In the rows, zero is written as 128.
Each run below is a few steps of one of 6 hidden systems, one row a step.
seq 1, C, 8 rows:
[[129 191  92  81 145 144 148 115 137  86  88 160 144  86 161 144 113 152
  104  91 131 134 159 110 140  91]
 [133 140 183 177 142  99 124 100 182 139 100 145 160 128 111 127 103 112
  169 143 119 133  92 168 186  92]
 [115 145 119 104 203 172  98 146 139 125 130  61 119 168 116  84 129 145
  134  92 168 152 120 178  95 141]
 [175  95 137 154 109  64 173 143  91 171 179  87  93 143 161 135 128 100
  140 129 144 118 104 157 126 134]
 [ 89 105 105 143 113 175 114 128  77 114 166 129 105 100  81 107 174 127
  126 162 153 143 146  89  99 172]
 [145 133  80  82  84 113 177 131 115 113 117 174 125  79 166 176 136 118
   74 128 126 119 153 117 160 103]
 [ 90 119 162 144 119 144  89 111 197 124  91 175 163 121  74 133 132 104
  138 165 101 120 129 126 181 120]
 [121 161 105  65 169 142 110 148 188 127 103  92 129 175 154 132 104 137
  103  70 124 118 143 157 123 121]]
seq 2, D (8 x 26):
[[ 88  97 101 165 118 134 113 153 103 138 174 152  86 145 135 106 152 119
  109 159 131 139 120  54 139 182]
 [ 70 153  86 146 115 128 142 122 131 107 171 150  94 112 151 124 136 129
  111 125 137 123 150  36 137 181]
 [ 84 165 100 144 131  87 159 126 181 131 169 134  97 133 184 141 115 105
  116 104 137 114 138  74 176 158]
 [ 71 169 128 164 174 112 116 123 211 127 133 133 119 156 149 110 107 107
  139 111 140 131 117 101 190 144]
 [ 82 127 119 162 184 131  94 158 175 144 147 106 114 195 147  81 113 127
  124 126 148 155  86 132 169 160]
 [ 97 115 123 194 166 143  97 152 104 139 157 144 106 168 143  73 129 138
  135 155 142 174  84  90 150 161]
 [ 94 136  80 156 147 147 129 151  81 115 161 151  94 131 169  92 138 151
  102 136 153 167 118  59 133 163]
 [112 150  87 140 144 106 153 143 115 125 153 174  78 113 184 129 138 105
  105 130 137 135 140  41 167 140]]
seq 3, C (8 x 26):
[[ 93 157 155 160 188 159  88 108 151 114 111 157 118 113  78  93 152  97
  173 146 136 139 138  85 148 122]
 [144 182  97  87 182 105 172 127 152 119 129 103 106 117 180 138 119 108
  127  75 166 125 144 150 144 101]
 [ 98 121 161 201 143 107 139 105 159 145 166 103 122 121  96 109 137  93
  175 154 162 134  98 151 166 149]
 [ 89 135  58  96 160 164 147 151 114 109 162  85 106 127 146 109 146 142
   89 108 192 154 132 155 117 159]
 [128  75 122 163  83  81 164 144 125 158 160 151 113 122 145 148 140  82
  109 175 132 126 101 139 193 133]
 [ 64 112  85  99 150 190  83 155 145 113 128 154 111 134  94 107 166 115
   89 144 135 137 151  92 139 161]
 [145 132 110  98 110  73 152 147 174 152 122 155 106 146 186 171 114  91
   91 110 100  95 142 106 180 111]
 [ 63 147 155 167 150 145  76 116 193 129 135 135 129 161  95 102 126 123
  155 134 109 120 131  74 142 167]]
seq 4, J, 8 rows:
[[114 152 125 153 177 139 147 105  98 112 152 128  91  68  98 106 171  88
  167 138 185 146 147 107 137 126]
 [126 112  80  99 135 113 182 147 120 131 159 103  97 100 144 146 158  82
   95 128 186 131 136 177 157 124]
 [ 78  90 105 137 107 151 128 128 136 120 137 175 124  86  82 139 174  86
  103 184 147 134 135 120 179 139]
 [ 62 116  56  78 128 167 123 156 166 114 149 112 121 145 132 131 142 129
   62 120 152 129 144 139 141 171]
 [ 85  84 127 135  78 116 102 147 179 154 151 147 121 169 114 150 133 101
  100 151  89  95 132  89 150 172]
 [ 59 160 106 155 119 140 114 123 165 112 158 121 131 157 154 110 103 176
  115 107 118 134 126  70 123 191]
 [142 120 135 163  97  69 137 150 147 162 145 136 124 186 197 137  83 143
  114 118  90 117  93 101 154 143]
 [126 160 147 196 153 127 105 121 104 119 113 181 136 140 163  89 100 167
  149 135 110 169  95  67 144 121]]
seq 5, X (8 x 26):
[[139 120 145  92  66 118 154 104 153 134 147  70 152 117  99 174 124 134
  133 106 114  77 160 176  81 144]
 [129 129 187 162  80 105 142  83 156 139 140  81 172 124  98 143 103 147
  173 124 116 104 116 173 108 139]
 [118 135 139 156  87 124 148 110 148 127 137  85 186 144 142 129  78 194
  129 114 127 143  89 196 120 143]
 [140  90 144 169  66 129 127 127 104 137 118 143 185 143 131 126  93 186
  112 164 102 153  76 172 135 126]
 [117 115 121 125  64 168 108 124 109 107  99 163 187 127 128 131 105 204
   92 143  83 141 118 124 111 134]
 [182 112 137 100  63 141 123 127  71 129  99 161 152 117 127 156 118 171
  110 133  67 114 143 109  74 109]
 [166 166 156 122  92 138 138  87  85 102 100 152 157  75 109 147 120 167
  156 117  96 119 158  97  77 103]
 [183 166 134 110 114 123 180  94  79 109 112 114 149  69 141 150 118 158
  145 104 140 129 144 161  90  83]]
seq 6, X:
[[ 84 138 133 181  93  78 146 116 189 142 165 136 127 149 162 141 101 118
  131 131 112 112 111  91 179 167]
 [123 145 125 130 119  88 128 143 198 144 113 145 141 179 190 145  77 136
  100 104  93 119 107 123 180 123]
 [153 130 164 147 157 115  78 150 150 149  82 168 139 191 153 110  93 137
  134 129  75 138  95 108 156  96]
 [146 151 127 128 186 162  77 151  94 122  98 148 121 171 153  81 107 172
  127 111 105 164 115  85 103 118]
 [168 132 114 140 162 141 123 149  33 129 130 163  88 121 155  95 146 138
  128 141 131 162 125  67 106 113]
 [121 162  89 127 146 143 154 121  79  98 133 176  94  63 145 121 158 116
  121 139 154 148 156  61 140 119]
 [148 141  93  80 142 114 169 128 121 120 125 152  90  71 145 160 161  70
  106 123 154 112 171 122 160  93]
 [124 144 144  96 173 130 128 114 180 127 107 126 113  99  84 141 161  56
  150 124 150 106 162 149 160  98]]
seq 7, Z:
[[139  51 141 151 122 120  93 172 115 180 152 119 105 190 115 113 142 103
  119 165 112 131  95 142 135 154]
 [121 167 108 139 167 178 104 131  74  96 117 144 129 125 145  80 122 184
  129 117 139 172 126  83  90 134]
 [191 101 113 110  81  80 174 145  70 155 146 142  98 111 169 167 136 106
  107 136 110 106 138 108 120 110]
 [ 97 171 148 188 133 123 137  85 145 103 118 186 143  81 122 118 122 129
  162 150 132 144 123  74 175 118]
 [168 150 122  67 159 102 155 138 167 137 100 109 119 126 152 158 121  88
  116  95 134 104 147 178 150  77]
 [ 96  94 164 182 156 131  90 131 164 155 149 115 115 154  74  97 148  84
  164 165 140 130 106 139 156 152]
 [120 159  89  79 186 177 119 145 110 106 130  83 113 137 135  98 134 158
  115  82 167 150 145 149  79 137]
 [125  63 109 141  72 112 148 152  78 156 185 124  97 134 125 142 156 105
  104 165 131 118 125 109 119 167]]
seq 8, P, 8 rows:
[[145  70 146 171 101 126 119 136  56 153 158 143 103 116  94 110 167 106
  141 183 123 135 112 105 119 143]
 [ 92 148  77 119  98 143 158 113 109  93 145 171 111  66 137 145 150 130
   97 139 139 128 168  58 135 148]
 [168 131 154 126 100  73 160 110 154 145 112 172 122  91 134 174 132  72
  142 142 102  91 145 118 179  83]
 [ 72 173 137 132 171 150  91 115 214 109  92 154 150 138 113 115 117 117
  137 117 122 130 134 112 179 123]
 [116 111 122 104 140 101 128 152 197 160 146  65 114 189 141 141 117  98
  114 103 136 104 119 186 147 145]
 [102 100 147 194 151 135  84 150 120 155 156 116 119 190 128  75 119 143
  142 150 126 159  79 113 130 170]
 [122 117  62 116 104 123 163 159  78 126 172 119 101 139 191 129 121 159
   75 114 144 141 125 101 112 163]
 [197 115 148 152 120  98 133 140  58 147 106 193 110 111 157 127 128 122
  135 157  96 139 115  82 140  83]]
seq 9, Z:
[[ 86 101 139 137 107 152  96 132 193 134 110 115 184 169  98 119 105 152
  114 147 119 140  89 197 160 145]
 [142  98 130  95 129 178  73 159 118 137  93 112 159 183 107 110 115 176
  103 125  97 143 110 175  86 126]
 [170  93 159 141  88 144  97 138  57 147 127 139 133 148 110 118 128 168
  134 146  82 129 120  97  66 136]
 [170 165 148 147  86 119 155  92  66 111 121 148 148  86 146 139 106 182
  154 117 102 130 141  86  82 111]
 [170 144 161 151  72  72 188  85 127 131 124 140 158  81 144 172 106 124
  155 130 115 112 123 151 147  91]
 [122 146 167 151 139 125 136  90 180 119  93 128 176 104  97 132 112 124
  163 138 138 139 107 201 174  90]
 [147 101 148  97 159 157 101 135 145 139 104  79 150 145  76 120 137 113
  135 128 146 133 119 230 119 106]
 [120  90 139 130 132 184  90 131  85 129 140  87 132 134  58  97 159 140
  142 150 141 140 127 156  68 155]]
seq 10, J (8 x 26):
[[110  83 134 123 112 121 128 142 179 158 151  63 138 170 100 134 125 112
  119 129 142 110 110 211 134 157]
 [ 82  99 141 182  82 161 114 110 109 125 162 112 159 125  82 109 132 168
  137 163 133 146 103 137 107 182]
 [132 111  93 109  63 134 152 140  95 123 145 107 156 143 170 142  99 195
   77 116 118 138 114 152  93 154]
 [148 121 150 136  56 129 113 113 118 121  91 196 169 116 134 155 106 164
  115 148  56 121 130  83 126 111]
 [137 189 128  87 153 151 105 122 158 105  79 133 153 144 156 129  86 180
  125  76  93 128 148 110 105 104]
 [180 136 197 133 152  92 101 123 165 164  94 119 129 169 122 134 105 105
  174 108  81  97 125 133 126  91]
 [138 172 172 174 189 141 121  98 113 124 132  86 126 122 103  83 122 145
  202 108 155 152 117 142  95 121]
 [194 107 138 137 129  95 173 130  71 150 150  79 118 113 143 130 128 124
  146 126 159 139 104 198 110 101]]
seq 11, P:
[[130 141 122 168 163 115 177 109 102 124 159  92 120  89 131 108 135 116
  160 134 198 160 102 183 148 121]
 [106  99 102 152 130 159 147 132 102 112 125 146 153  88 110 110 147 129
  106 172 178 179  90 191 177 117]
 [109  64  97  95  89 164 120 152 118 128 117 159 138 111  90 150 165 104
   76 176 131 131 133 162 157 126]
 [104  86 134 108  90 144  92 136 147 140 125 168 114 124  76 150 167  88
  112 163  90  92 164  77 130 147]
 [ 91 148 132 127 101 104 129 113 179 134 158 133 100 130 127 157 135  93
  132 116 101  78 172  47 132 166]
 [112 168 151 178 126  67 154 109 187 140 151 127 119 143 171 136  95 111
  160 105 116 105 118  88 168 141]
 [107 158 118 162 156 102 140 135 176 131 124 131 145 163 196 110  79 155
  119 108 137 159  81 146 186 126]
 [150 102 112 121 155 126 108 177 128 153 107 126 135 190 173 109 100 146
   89 122 125 163  76 178 156 110]]
seq 12, D (8 x 26):
[[117 127 145 137  74 146 123 103 101 123 163  91 136 128  98 128 128 170
  147 118 108 108 150  98  45 176]
 [148 156 131 150  68  80 194  93 103 127 164  98 139 101 170 155  98 162
  142 103 129 110 133 121  95 143]
 [144 188 140 135 117 104 169  89 158 107  95 147 175  95 168 150  80 164
  138 105 119 134 120 148 158  88]
 [163 137 138  99 159 124 110 150 167 138  71 132 158 168 161 128  91 145
  107 105 104 140  99 185 158  79]
 [172 106 170 129 171 154  62 154 106 153  79 141 133 175 100  96 127 127
  149 139  91 147 106 140 110  92]
 [166 112 128 108 152 169  99 148  43 136 134 103 101 136 103  98 157 146
  138 126 130 141 141 121  51 131]
 [175 130 123 128 108 114 176 113  39 123 160 123  96  68 129 138 157 114
  147 134 147 123 155 105  89 117]
 [134 164 101  93 114 123 187  93 125  93 120 140 130  43 129 166 143 114
  120 117 160 118 170 141 140  98]]

Name the system that made each run.
seq 13 (2 x 26):
[[ 93 124 106 103  65 148 131 113 130 111 141 160 124  92 100 163 150 125
  101 140 101  92 178  61 110 162]
 [101 167 125  97  83 114 135 102 193 114 121 142 143 120 139 170 108 133
  115  95  86  83 176  75 127 144]]
 => Z
seq 14, 2 rows:
[[107 142  60  71 133 161 151 142 138  94 105 151 142  90 145 144 134 137
   67 122 157 146 144 156 163 106]
 [172  77 170 113 129 123  91 146 140 163  94 148 125 146  82 140 154  69
  135 158  98 107 131 159 146  88]]
 => P
seq 15 (2 x 26):
[[182 150 105 115 107  80 187 135  97 134 127 136 122 120 212 154  96 149
  103  98 122 133 121 127 134  94]
 [162 177 153 118 166 122 115 112 147 113  61 182 141 106 133 133 112 119
  145 115  98 133 139 109 162  61]]
 => D
seq 16:
[[153  78 136 146 108 136 115 141  73 137 103 202 128  97 103 128 159 104
  117 192 114 145 115 111 159  95]
 [ 96 159  84  56 129 182 117 122 140  90 106 142 134  98 112 144 145 141
   95 105 127 119 186  97 104 132]]
 => X
seq 17 (2 x 26):
[[155 172 114 133 132  68 193 114 136 128 131 148 108  94 197 155 111 104
  127 104 135 120 135 105 173  94]
 [138 154 140 130 177 114 133 122 172 125  78 162 142 110 137 130 120  95
  137 132 135 145 113 157 203  69]]
 => X
seq 18, 2 rows:
[[100 180 142 127 136  96 132 102 206 131 145 112 110 135 137 149 116  95
  154  88 114  81 167  74 137 150]
 [ 92 152 125 140 148  95 141 128 204 146 163  69 116 177 161 128  97 119
  132  88 146 113 115 147 146 165]]
 => Z
seq 19 (2 x 26):
[[201 133 160 138 158  94 129 131  96 147  93 181  99 110 138 132 140  83
  152 140 108 123 132  97 158  64]
 [128 176 153 116 193 153 106 104 136 111 109 123 104  96  81 109 161  92
  179 111 145 121 169 100 109 108]]
 => C
seq 20 (2 x 26):
[[ 87 168  73 131 163 139 163 120 111  98 171 120  88  89 148 106 150 122
  123 113 188 151 148  89 134 160]
 [105 134  94 145 146  89 174 139 155 135 157 149  94 109 170 134 138  75
  108 139 169 134 120 119 208 127]]
 => D
seq 21:
[[141 106 126 148  73  69 151 144 125 165 169 131 105 162 181 153 109 123
  115 125  88  97 120  75 131 159]
 [131 165 131 167 132 106 123 122 121 121 115 187 128 138 192 115  92 161
  129 119  93 141 113  45 152 123]]
 => P
seq 22:
[[ 83 165 104 138 105 131 171  90 165  86 120 154 167  62 133 145 118 143
  116 137 160 145 129 154 185 117]
 [111  98 107 102 106 115 125 158 194 146 104 147 152 167 155 154 107 117
   71 134 110 126 104 174 196 117]]
 => D
seq 23, 2 rows:
[[ 83 120  85  91 168 170 102 160 181 115 100 146 141 145 125 117 133 122
   77 131 148 154 121 171 184 122]
 [140  67 131  92 147 152  66 177 126 164 115 128 102 182  88 119 160  87
  110 148 103 116 133 135 120 131]]
 => X
seq 24:
[[163  72 136 119  97  96 147 144  96 168 171  95  87 132 108 150 164  73
  128 145 129  93 141 143 105 140]
 [ 79 150 128 183 130 148 117 103 110 106 146 170 118  92 110  99 147 133
  146 156 137 146 135  43 135 160]]
 => P
seq 25, 2 rows:
[[168 119 195 151 161  93 109 128 162 169 106 119 126 155 105 128 122  79
  176 131 110 113 110 165 152  88]
 [112 127 137 123 169 197  87 127 116 115 113  83 151 139  74  85 135 159
  145 125 157 158 118 186  85 135]]
 => D
seq 26:
[[ 98 103 110 143 120 144 111 154 115 150 183  66 114 187 137 100 121 163
  115 118 137 135 106 132  84 196]
 [116 121  81 141  84 141 147 143  74 113 155 138 139 135 180 121 104 197
   82 129 128 158 106 108 109 163]]
 => Z
seq 27:
[[211 128 156 123 117 129 122 128  63 133  74 165 151 113 137 128 109 161
  139 133  87 138 116 136  98  67]
 [193 133 185 125 151 147  99 112  86 130  78 137 142 110  81 118 137 129
  176 131 102 128 140 137  84  74]]
 => C
seq 28 (2 x 26):
[[111 100 133 122  57 110 136 122 194 135 111 158 173 129 123 175 109 122
   93 151  95 105 121 163 182 122]
 [ 65 144 131 137 138 179  79 120 183 106 103 130 179 157 103 104 106 176
  121 126 116 150 110 138 139 150]]
 => J
seq 29 (2 x 26):
[[118 106  86  87 156 177  78 181 118 129 102 151 122 180 141 107 132 150
   72 126 109 152 121 117 128 131]
 [180 108 158 137 126  74 114 152 128 176 117 163  97 167 160 141 121  87
  132 130  71 101 127  77 151 105]]
 => C
seq 30 (2 x 26):
[[ 96 178  92  94 184 187 122 119 121  90 125  96 130 114 123  98 130 163
  126  90 172 158 147 139  94 137]
 [175  93 127 152 132  67 166 151  95 170 150 132  90 132 164 133 136  81
  128 148 146 133  97 153 170 105]]
 => D
seq 31, 2 rows:
[[113 100 134 105 101 147  96 132 133 133 123 173 105 112  80 148 172  81
  116 157  92  93 177  61 128 139]
 [ 95 159 136 124 115 103 138 104 182 131 152 130  94 113 122 155 141  80
  143 108 115  79 178  57 140 153]]
 => P
seq 32, 2 rows:
[[ 64 126 139 150 143 162  81 122 166 125 131 163 116 126  72 110 161  94
  141 157 119 122 151  65 146 159]
 [ 96 133 104 114 103  82 168 131 181 142 182 101  91 130 154 163 133  84
  112 107 139  86 158 108 150 168]]
 => P
seq 33 (2 x 26):
[[ 98 191 136 146  96 128 150  75 152  93 133 124 160  98 138 138  94 180
  150  94 118 117 151  91 105 147]
 [145 117 135 116  70  76 169 121 180 150 131 100 158 140 158 175  92 127
  109 113 110  98 115 186 149 120]]
 => Z
